Rotation paths and how fast each direction turns (deg/step):
Each turn is a multiple of 5 degrees from 10 to 175, or 0.
Each row of a path follows its step; steps can be skipped.
Rotation 1:
step 0: [  5.7 -17.8 -10.3  11.9 -38.7 -25.9  -6.9  11.0  11.0 -11.4 -18.4 -12.7
   2.2   3.9  -2.2 -11.7  19.7   2.1  -9.1  -2.6  15.1  23.6  10.9   2.8
  13.1 -26.6  18.8  17.7  12.8 -14.6   4.0  -4.8  -6.5 -10.3]
step 1: [-13.0  -9.6  -6.4 -27.0 -18.7 -15.5   4.4   4.4  26.5  -1.8 -20.4 -15.1
  -6.6   1.8 -10.5   0.9  -5.1 -39.7 -11.7  12.5   0.4  -7.0  25.1   4.1
 -20.3  -3.3  12.5  -4.6   9.9  27.0  14.0   2.1   2.5   0.0]
step 2: [  4.7  -8.6  10.8 -14.9 -27.5  15.8 -25.1   3.2   5.7  20.3 -14.3  -3.9
 -14.7  -4.4  28.9 -15.9 -14.8  -2.6  19.4  11.6  -5.6  10.0   0.7 -15.4
 -31.3  15.5 -11.8  16.6  11.3   8.1  15.2  -0.1  -3.0 -10.7]
step 3: [  4.5   0.1  -6.5  -9.9  -4.5  38.3   4.1  -3.0  -8.8   6.7  -8.5  10.9
  19.0   6.4 -11.7  -7.6  32.3 -19.5  -7.0  -4.6  11.7  31.4  -2.3  -6.0
 -21.0  14.3   1.4  30.6 -10.4   0.7   5.7  -4.8   3.3 -20.0]
step 4: [  8.0   1.7  -5.9   9.0  -5.7  31.0  18.3  12.0 -32.1   3.7 -25.9 -20.1
  -3.0  17.8 -20.2  10.5  -3.8 -11.4   0.5  11.6  11.2  -1.1  -5.3  -5.9
  25.5  10.5   1.3   2.5  24.8  20.3  19.4   3.0  -4.9  -6.8]
step 5: [ 10.6 -15.1  14.2  22.2  -5.6  -1.2 -11.3 -22.1 -21.8 -18.4 -11.3  19.8
 -25.8  -6.8  -3.6  26.0  -2.4  -7.8   6.6 -16.2  16.4  -4.8   3.0  -3.0
  -8.0   0.1   7.8  10.4  23.2  25.4   5.1 -27.0  -4.8  -4.7]
step 6: [ -6.2   4.4   7.2  13.5  -0.7 -16.8   7.1  -6.9  -7.2   7.4 -31.6  18.2
  11.1  16.0   5.0   8.0  -4.6   1.4  -6.1  25.3  -6.0   1.7  -3.6   0.6
 -10.7 -36.2  -2.2  19.0  -4.9   6.3   0.2 -35.8  22.0 -19.2]
step 7: [ 11.1 -20.4  -3.8  15.6 -17.8  -7.4 -17.9  24.0  15.3   8.5 -23.7 -22.8
   0.8   1.3 -16.9  -4.0   1.5 -24.7   8.6 -11.7  -9.1   0.6  -9.3  -6.8
  12.5 -35.0  -3.3  12.5 -20.5  -1.9   2.7 -17.3 -15.8  -6.4]
step 8: [-16.5  -4.4  -1.6 -30.5 -10.8  -5.3  -5.8  -5.9   9.2 -12.6 -31.4 -13.2
 -29.6  12.6 -11.6   8.5  12.3 -33.5  13.9  -5.5 -16.7  -0.4 -10.5  27.0
 -19.4   5.1 -14.9  -3.2   2.1  -0.9  -2.9  -4.9  -3.0   3.0]
step 9: [-20.3  -5.1   0.0 -11.2 -13.2   5.9 -18.4  17.9  -6.5  11.2 -11.7  22.6
 -16.8  22.6   3.3 -12.8 -11.2  -4.5  27.9   5.7  15.2  14.7  13.9  -3.7
  -7.2  13.4 -19.1   2.4  13.0 -31.6  16.0  -8.5   1.2 -21.0]
Directions:
[ -0.9   0.1  -7.8  -4.9  -0.1 -10.8  -4.2  -7.2   3.2   0.1  -1.4  -3.9
  -7.1  -0.5   3.3  -5.2   3.3  -0.5   5.0  -0.1  -8.4   5.1   2.9  -4.7
   3.4 -13.3   5.6  -5.5  -6.8   5.4   3.2  -1.0   2.5  -3.1] -> 55
[ 1.3  3.4  0.6 -1.6  0.5 -2.5 12.7  0.8 -1.4  8.6 -5.8 -2.0 -2.4  6.7
 -2.6 -3.2 -1.2  8.8  0.6 11.3 -7.3 -3.9 -2.3  7.4 -2.2 -1.1 -7.9 -3.1
  4.2  3.7  4.5  5.2  6.8 -1.6] -> 155
[  6.0  -2.8  -1.1   7.6  -7.7   0.3  -1.9  -0.2   1.8  -1.1  10.7  -4.3
 -10.6   7.5   7.8   7.5   3.0  -0.7  -0.1   2.3  -1.1   3.2  -6.7   1.2
  -2.7   1.6  -5.5   3.6  -4.7   5.2   2.4   1.4   0.7  11.6] -> 130
[ -6.6   0.1  -2.8   6.0   2.5   1.0   7.5   6.5   0.8   1.9   6.4  -4.7
   7.5   3.5  -2.7  -3.0  -6.7 -11.1  -2.5  -4.0   6.1   0.5   3.5  -4.9
   2.0  -9.0  -6.8  -4.3  -1.7   4.7  10.2   2.3   0.0   2.6] -> 120
[  0.4   2.1  -5.8  -0.3   4.3  -1.6 -11.2  10.4 -10.2  -2.9   4.8  -0.4
   4.1   6.3  -4.1   1.3   1.2   2.3   3.6  -5.2 -11.0  -3.0   7.5   6.7
  -3.5  -1.4  -5.8  -1.5   1.9  -0.1  -2.7  -6.5   3.3   2.9] -> 20
